[[ 11.1  48.1  -1.9]
 [ 28.2 -38.1  58.2]
 [ 17.2  -9.7  24.2]
 [ 38.6 -27.6 -44.6]
 [ 41.0 -10.6  -2.3]
 [-44.8  42.6 -15.9]
 [-13.2  42.9 -12.5]
 [ 40.0  -4.3  12.3]]
->
[[ 11.1  28.2  17.2  38.6  41.0 -44.8 -13.2  40.0]
 [ 48.1 -38.1  -9.7 -27.6 -10.6  42.6  42.9  -4.3]
 [ -1.9  58.2  24.2 -44.6  -2.3 -15.9 -12.5  12.3]]

[[-27.7 -14.3  19.5   3.5 -17.4  11.4]
 [-29.3  -9.6   6.6   3.8 -12.3  10.7]
 [-53.9  -2.6 -20.6  -2.5   8.9   3.9]
 [ 36.6  25.3 -26.8 -29.1  23.8 -18.5]
 [ -0.7  11.7  -8.4  17.6  -0.4  -4.9]
 [-65.9 -24.4  16.8 -14.8  -1.1  10.8]
 [ -4.2  33.4 -47.7  15.0  26.9 -20.4]]
->
[[-27.7 -29.3 -53.9  36.6  -0.7 -65.9  -4.2]
 [-14.3  -9.6  -2.6  25.3  11.7 -24.4  33.4]
 [ 19.5   6.6 -20.6 -26.8  -8.4  16.8 -47.7]
 [  3.5   3.8  -2.5 -29.1  17.6 -14.8  15.0]
 [-17.4 -12.3   8.9  23.8  -0.4  -1.1  26.9]
 [ 11.4  10.7   3.9 -18.5  -4.9  10.8 -20.4]]

[[  2.4   0.1   0.4   2.9]
 [-22.7  -0.2  75.7  34.7]]
->
[[  2.4 -22.7]
 [  0.1  -0.2]
 [  0.4  75.7]
 [  2.9  34.7]]

[[ 18.8  12.2  -2.0  36.4 -21.9 -11.3   7.6 -36.8]
 [ 18.8  12.2  -2.0  62.4 -21.9 -32.4   7.6 -32.1]]
->
[[ 18.8  18.8]
 [ 12.2  12.2]
 [ -2.0  -2.0]
 [ 36.4  62.4]
 [-21.9 -21.9]
 [-11.3 -32.4]
 [  7.6   7.6]
 [-36.8 -32.1]]

[[ -1.6  -9.7 -29.7 -13.5  -0.2 -23.3 -21.8  -0.2   2.5  64.6 -15.2  11.3
    1.2  -6.9 -27.3  20.4]
 [  9.8  10.8  -7.0  43.2  52.0  14.2   5.9 -29.7  19.4   1.5 -12.2   0.2
   -0.7  24.5 -25.6   6.6]]
->
[[ -1.6   9.8]
 [ -9.7  10.8]
 [-29.7  -7.0]
 [-13.5  43.2]
 [ -0.2  52.0]
 [-23.3  14.2]
 [-21.8   5.9]
 [ -0.2 -29.7]
 [  2.5  19.4]
 [ 64.6   1.5]
 [-15.2 -12.2]
 [ 11.3   0.2]
 [  1.2  -0.7]
 [ -6.9  24.5]
 [-27.3 -25.6]
 [ 20.4   6.6]]

[[-72.1  74.1   9.1  42.2  51.1  25.9  70.7]
 [ 48.0 -38.1  76.2  26.0  76.1 -69.3 -16.6]
 [ 73.4   0.4  54.7   4.7  69.5  57.0 -35.7]
 [-12.6  50.7  15.2 -39.9 -59.8  -9.8  26.1]
 [-52.8  61.3  23.2 -66.4 -76.8 -73.4  74.3]
 [ 71.5  30.6  47.5 -18.0  49.1  47.3  39.4]
 [-59.2  47.9 -24.2  40.2  64.9  56.7 -66.2]
 [-71.6 -35.8   2.5  14.7  48.6   1.9 -38.7]
 [ 62.1 -47.1 -19.0 -51.1 -74.4 -13.3 -35.8]]
->
[[-72.1  48.0  73.4 -12.6 -52.8  71.5 -59.2 -71.6  62.1]
 [ 74.1 -38.1   0.4  50.7  61.3  30.6  47.9 -35.8 -47.1]
 [  9.1  76.2  54.7  15.2  23.2  47.5 -24.2   2.5 -19.0]
 [ 42.2  26.0   4.7 -39.9 -66.4 -18.0  40.2  14.7 -51.1]
 [ 51.1  76.1  69.5 -59.8 -76.8  49.1  64.9  48.6 -74.4]
 [ 25.9 -69.3  57.0  -9.8 -73.4  47.3  56.7   1.9 -13.3]
 [ 70.7 -16.6 -35.7  26.1  74.3  39.4 -66.2 -38.7 -35.8]]

[[-32.3  22.0 -13.2  11.0  14.7 -24.4 -16.2]
 [ -0.4  -0.5   0.5  -0.3   0.4  -0.1   0.2]
 [ -2.5   1.6  -4.8  -2.7  -5.9   0.3  -1.2]
 [ -7.3   5.8  -3.7  -0.5   2.8  -3.9  -0.6]
 [ 17.3  19.1  -2.8 -38.6  -7.2  -1.2  48.3]
 [ 40.9 -46.9  14.2 -31.1 -60.9  56.2  20.1]
 [ -3.6   2.2  -2.3   2.1  -2.8  -1.8  -0.2]
 [ -3.0   2.5  -0.5   1.0  -3.2  -1.7  -0.7]
 [  1.9  -4.8  -2.3  -1.7  -1.9   1.1   2.0]
 [ -0.5   0.3  -2.2  -1.7  -0.5  -0.7  -1.2]
 [ -0.7   1.2   0.3   0.6  -1.7  -0.5   0.6]
 [ -1.1   0.3  -0.3   0.6   0.1  -0.4   0.9]]
->
[[-32.3  -0.4  -2.5  -7.3  17.3  40.9  -3.6  -3.0   1.9  -0.5  -0.7  -1.1]
 [ 22.0  -0.5   1.6   5.8  19.1 -46.9   2.2   2.5  -4.8   0.3   1.2   0.3]
 [-13.2   0.5  -4.8  -3.7  -2.8  14.2  -2.3  -0.5  -2.3  -2.2   0.3  -0.3]
 [ 11.0  -0.3  -2.7  -0.5 -38.6 -31.1   2.1   1.0  -1.7  -1.7   0.6   0.6]
 [ 14.7   0.4  -5.9   2.8  -7.2 -60.9  -2.8  -3.2  -1.9  -0.5  -1.7   0.1]
 [-24.4  -0.1   0.3  -3.9  -1.2  56.2  -1.8  -1.7   1.1  -0.7  -0.5  -0.4]
 [-16.2   0.2  -1.2  -0.6  48.3  20.1  -0.2  -0.7   2.0  -1.2   0.6   0.9]]
